x = 47,196,105,97
What is the second entry from the right?
A: 105
The 1st entry from the left -> 47
What is the last entry?
A: 97

Read these off the table that follows. Indices start at 0.
1) Report the top entry of the column that holds the largest entry.
2) Report the bottom entry of the column that holds the largest entry.
3) Report the entry in row 2 and column 2.
4) Report the top-right entry.
5) Report the entry at row 0, column 1.
6) Report the entry directly above -1.52.
7) Report the entry directly above -0.55.
8) Report the bottom-left entry.
[[-0.10  1.25 -2.00  0.16 -2.43 -0.85]
 [ 2.80  1.43 -0.56  0.30  5.74  1.71]
 [ 0.12 -2.92  1.14 -0.87  6.59 -1.52]
 [-0.81 -0.14 -1.25  0.46 -1.23 -2.11]
 [ 3.54  0.31  2.61 -2.42  1.48  1.78]
 [ 0.05  0.48  2.68 -1.39  2.26 -1.73]
 [-1.08 -0.02 -0.35 -1.83  3.58  0.69]
 [-3.20  1.65 -1.39 -1.12  0.42 -0.81]
 [-0.44 -1.73 -0.22  2.87 -2.21 -0.04]
 [ 0.71 -1.84 -2.27  0.34 -1.96 -1.44]
 [-2.97 -3.16  4.48  1.36 -4.97 -0.69]
 [ 3.18 -0.72 -1.45 -0.83 -4.81  0.91]
 [-7.72  0.53 -0.45 -0.80 -0.55 -0.08]
 [-0.32 -1.09 -1.49 -1.50 -0.73 -1.51]]
1) -2.43
2) -0.73
3) 1.14
4) -0.85
5) 1.25
6) 1.71
7) -4.81
8) -0.32

Read these off the array that follows. Indices start at 0.
1) Report the entry in row 0 and column 1.
2) Report the top-right entry.
3) Report the entry at row 2, column 0.
4) Report the entry just right of -0.004.
5) Report the entry just right of 0.000.
6) Report the entry directly below the largest entry.
7) Report the entry directly above -0.013.
8) Report the entry in row 2 and column 1.
[[ 0.003  0.003  0.017  0.006  0.009  0.016  0.011  0.011  0.005]
 [ 0.032  0.023  0.070  0.038  0.058  0.078  0.068  0.041  0.048]
 [ 0.014  0.000  0.051  0.017  0.040  0.065  0.052  0.006  0.035]
 [-0.285 -0.271  0.199 -0.165 -0.047  0.149  0.023  0.138 -0.256]
 [ 0.009 -0.011  0.051  0.010  0.040  0.071  0.055 -0.009  0.036]
 [ 0.106  0.194 -0.006  0.116  0.003 -0.097 -0.049  0.237 -0.007]
 [-0.010 -0.036  0.053 -0.006  0.036  0.078  0.057 -0.023  0.027]
 [ 0.113  0.124 -0.064  0.076  0.017 -0.064 -0.016 -0.004  0.084]
 [-0.118 -0.109  0.089 -0.066 -0.018  0.064  0.010  0.071 -0.110]
 [ 0.007 -0.016  0.054  0.008  0.042  0.076  0.059 -0.013  0.038]]
1) 0.003
2) 0.005
3) 0.014
4) 0.084
5) 0.051
6) -0.023
7) 0.071
8) 0.000

Questions about the row below.
1) Report the maximum.
2) Report the entry just right of -3.60.
3) Report the entry just left of -3.60.
4) Report the minimum.
(1.61, -3.92, 2.09, -0.55, 2.19, -0.30, -3.60, 0.28, -0.36, -3.52, -3.83, 0.08, 0.17, 7.78)
1) 7.78
2) 0.28
3) -0.30
4) -3.92

X = [  22.8  118.5    4.1    8.2  108.5   -9.4 -117.4  143.2  113.6  135.9]
The entry just left of 135.9 -> 113.6
Read off the 3rd entry from the right.
A: 143.2
Read off the fifth entry.
A: 108.5
The fourth entry is 8.2
Read off the first entry.
A: 22.8
Read off the last entry.
A: 135.9
The third entry from the left: 4.1

[[11.24, -5.88, 8.53, 3.47, 7.38, 19.50, 5.56, 4.72], [18.67, 10.66, -8.46, -1.32, 18.41, 22.60, -14.50, -0.88], [11.58, -0.98, 6.23, 2.57, 9.11, 0.95, 12.27, 17.21], [7.64, 5.15, 11.05, 2.48, 9.92, 5.71, 6.81, 8.39], [0.23, 8.77, -1.96, 0.11, 7.76, 7.67, -1.82, 2.94], [8.14, 11.68, -3.33, 6.36, 10.93, 5.63, 5.87, 12.64]]
The largest entry -> 22.60
The entry just right of 0.11 -> 7.76
Read off the entry just left of the largest entry.
18.41
The entry just right of 10.66: -8.46
The entry just left of 6.36 is -3.33
The entry just right of 10.93 -> 5.63
The entry just right of the largest entry -> -14.50
The entry just right of 2.48: 9.92

Questions about the array below.
1) Which number is the bottom entry of the column that holds the smallest entry?
2) Which number is the first entry, reading row by row?
3) Which number is the last entry of the smallest entry's row?
4) Which number is the largest entry in the last row?
5) Which number is the entry just left of -7.38?
6) Which number is the first entry in the row that holds the smallest entry?
7) Which number is the 2nd entry on the main diagonal?
8) Which number is the 2nd smallest entry?
-5.51,-8.96,-7.57,-18.78,-7.98,2.69,-9.86,0.91,-11.29,-8.52
-6.17,-7.13,-9.46,6.39,-10.86,16.42,-11.62,-6.54,0.35,-11.43
-6.95,-6.08,-7.21,-24.70,-7.39,-2.99,-7.39,-0.03,-13.91,-7.38
1) -24.70
2) -5.51
3) -7.38
4) -0.03
5) -13.91
6) -6.95
7) -7.13
8) -18.78

Questions about the grid below. Indices start at 0.
1) Report the bottom-left entry.
2) Report the entry directly below 1.23.
3) Report the largest entry.
4) Report the entry just right of 1.37.
5) Report the entry in row 0 and column 0.
6) Report the bottom-right entry.
7) Report the entry just right of -2.99.
8) Report the entry just left of -4.39.
[[ 0.75 -2.72  0.30  1.66  1.23  3.07  0.41  3.29  5.35  3.18  0.30]
 [-5.09  0.12 -1.67  2.09  0.54  2.54 -0.66 -0.62  0.11 -1.53 -2.50]
 [ 2.92 -3.08 -2.94  1.36 -1.14  0.82  2.92  1.49 -0.31 -0.85 -2.67]
 [ 1.90 -0.14  3.23 -5.16 -3.03 -4.39 -1.16 -3.34 -0.24  4.46 -1.24]
 [ 6.91  0.15  1.07 -1.73 -0.31 -2.99  1.52  1.26 -1.36  0.06  3.58]
 [ 1.37  0.88 -3.03  0.73 -0.88 -1.42  1.98 -0.98 -5.55 -5.18 -0.95]]
1) 1.37
2) 0.54
3) 6.91
4) 0.88
5) 0.75
6) -0.95
7) 1.52
8) -3.03
